(in the rows, 128 means zero)
Each named move below is a turn or a mirror, shown by a few rows before and after it. Which moves, in which order, take the first row of each later pair to the second? The first pair is answered.
move Solil:
[160 143 146 114 134 105 104 108 104 125 135 149 133 108 133 118 127 104
  90 156 126  96 113 141 124 155] |-> [159 141 148 129 135 102 110 127  99 128 141 149 134 112 129 114 132 112
  86 153 120  90 116 142 125 146]
[122 116 128 154 140  94 148 154 106  78 176 110 122 133 107 116 173 110
 146 101  97 114 131 111  87 145] |-> [119 123 132 118 133 117 118  91 129  60 156 102 125 120 113 131 138  83
 164 115 128 136 121 101  77 159]
[115 134 122 163 129 147 152 108 149 145  86 113 136 148 109 139 127 125
 142  98 135 149 129 133 103 105] |-> [117 135 123 166 133 143 157 124 147 148  92 113 133 149 106 139 134 130
 132  94 129 146 136 135 108 104]
move rim:
[ 90  87 121 126 153 117  94 109 115 135 126 151 127 115 114 105 137 108
 155 123  74 128 139 128 150 143] |-> [ 87  85 123 117 147 122  85 103 117 134 118 148 128 118 116 104 137 107
 159 124  76 132 139 129 149 140]
[123 138 148 158 120  96 145 140 102 116 135 142 107 122 117 120 144  80
 111 144 100  94 118 131 139 121] |-> [131 119 139  89 100 120  94 112 115 107 106 129 103 122 129 130  94  97
 135 162 124 138 107 116 115 109]
[165 124 109 109 114 121 114 169 123 138 126 142 142 147 133 106 124 180
 113 117 132 144 112 134 131 112] |-> [163 133 113 126 119 118 129 179 115 140 134 145 147 148 133 103 132 176
 106 112 123 134 117 138 132 118]
[115 129 172 137 111  86 123 137  95  82 128 142 102 119 115 141 138  66
 112 152  96 107 111 126 111 134] |-> [115 119 166 104 102 100  96 114 104  83 115 136 103 117 118 147 112  70
 127 157 107 128 105 121 104 130]
move Petun:
[129 150 108 166 144 107 171 201  92 168 155 119 151 151 124 114 182 185
 119  90  94 106 101 166 141 112] |-> [126 198 150 185 161 113 168 100 123 134 142 119 177 109 109 124 168  83
 116 115 134  82  88 169 136 168]
[ 96 106 145 143 142 120 128  58 121 132 105  93 144 101 151 144 170 121
 103 107 193 126 170 103 120 133] |-> [110  88 126 117 135 126 107  89 113 148 102  91 150 118 158 137 162 184
 104 102 189 153 162 109 116 111]
[162 121 131  84 103 109  76 121 103 100 121 136 129 114 135 124 108 122
 106 141 146 130 100 129 115 124] |-> [133  97 124 108 105  93 109 174  82 104 136 134  99 125 135 125 131 127
 106 127 114 111 121 125 123 105]
Pairs:
Between the rows of a pair lie two moves.
[173 120 127  82 112  83  91 154  94 117 143 164 127 110 155 111 129 128
  87 139 115 106  85 146 103 100] |-> [147 127 142  78 110  89  94 105 108  97 132 153 115  92 152 123 114  71
 106 148 123 104  85 128  96 122]	Petun Solil
[104 113 160 116 116 110 121 123 106 108 132 130  91 121 127 142 107  71
 136 142 108 110 124 115 124 133] |-> [141 131 150  95 118 118  87  94 120 114 125 138 126 120 130 134  90 100
 123 153 137 129 102 132 120 135]	Solil Petun
[105 115 103 206 158 124 179 182 145 158 170 131 141 136 103 132 140 158
 112 119 150 111 135 117 124 122] |-> [116  88  82 146 135 140 135 192 146 162 150 125 131 149 111 136 106 205
 128 126 151 155 123 110 105  92]	rim Solil
[138 122 129 132 127 114 124 103 153 126 160 132 114 164 129 128 133 175
 131 132 135 127 117 179 127  82] |-> [137 136 141 144 131 116 127  66 164 111 163 131 121 147 128 130 130 134
 126 136 147 120 115 180 133 102]	Petun Petun
[100 168 142 182 112 129 142  41 121  78 180 143 133 142 157 124 127 115
 118 149 146 132 124 145 153 157] |-> [109 121 104 132  88 138 112 107 109 109 171 142 115 176 167 120 113 216
 128 143 128 181 126 142 139 107]	rim Petun
[134 139 122 116 104  63 123 166  73 120 132 165 110 131 139 142 136  94
 104 140 111  91  78  95 157 105] |-> [150 157 124 111 109  65 110 140  82 118 123 164 133 125 135 138 132  92
  97 150 126  90  61 106 161 116]	Petun Solil
[124 120 115  77 144 194  85 132 156 159 190 108 123 107 145 134 124 140
 163  99 122 120 170 114  99 160] |-> [135 149 124 107 155 187  96 111 160 160 200 116 152  97 137 126 136 121
 141  98 136  97 164 126 108 181]	rim Petun
[131 136 123  89 139 143 121 101 150 122  91 134 139 109 146 128  70 120
 135 134 152 130  95 150 141 146] |-> [135 114 106  81 134 135 121 155 128 141 100 136 131 129 150 122  79 167
 131 126 133 136 100 152 141 116]	Solil rim
[174 120 111 103 105 131 132 147 153 134 133 121 147 141 121 119 117 169
 134 108 130 159 108 150 128 100] |-> [136  99 120  86  93 136 137 129 148 111 123 106 109 128 120 138 104 117
 166 112 123 167 120 122 112 100]	Petun rim
[155 136 185 131 156  53 109 167  82 137  87 153 119  93 119 113 112  89
 109 139  76 127  38 139 151  98] |-> [165 134 175 120 155  57 102 176  82 141  84 151 119  97 122 111 109 110
 107 140  78 132  38 144 144  92]	Petun Petun
[113 125 120 138 132 162 160 145 152 132 118 126 157 137 140 145 145 153
 163 112 136 137 115 122 150 104] |-> [115 133 124 146 136 162 166 143 155 129 119 126 160 130 136 143 146 140
 162 112 136 139 115 123 154 113]	Solil rim
[116 113 132 111 112 117 120 169 123 121 122 130 107 132 133 121 121 129
 133 139 105 135 133 138 125 104] |-> [115 122 141 140 123 109 142 166 124 123 131 131 111 125 132 121 142 108
 129 137 101 115 135 143 135 115]	Solil rim
[117  75 179 124 142 104 124  80 116 120 139 127 143  94 141 143 153  57
 103 165 133 107 162 141 129 190] |-> [154  81 152 144 149  89 130 149 100 160 158 143 167 123 142 119 185 147
  66 147 119 103 158 175 144 169]	Petun rim
[ 80 116 131 156 119 129 191 132 138 128 119 140 123  86 127 161 130  87
 119  95 129 122 130  97 147 158] |-> [ 95  95 112  88  98 150 144 129 145 134  97 132 120  97 137 167  94 143
 136 103 144 172 115  92 128 135]	rim Petun
[130 135 132 121 124 127 108 112 128 118 121 141 129 121 130 125 115 113
 123 137 148 142 115 121 141 136] |-> [112 122 135 138 124 118 129 132 115 116 131 142 109 121 126 127 130 100
 125 124 127 130 129 111 144 135]	Petun Petun
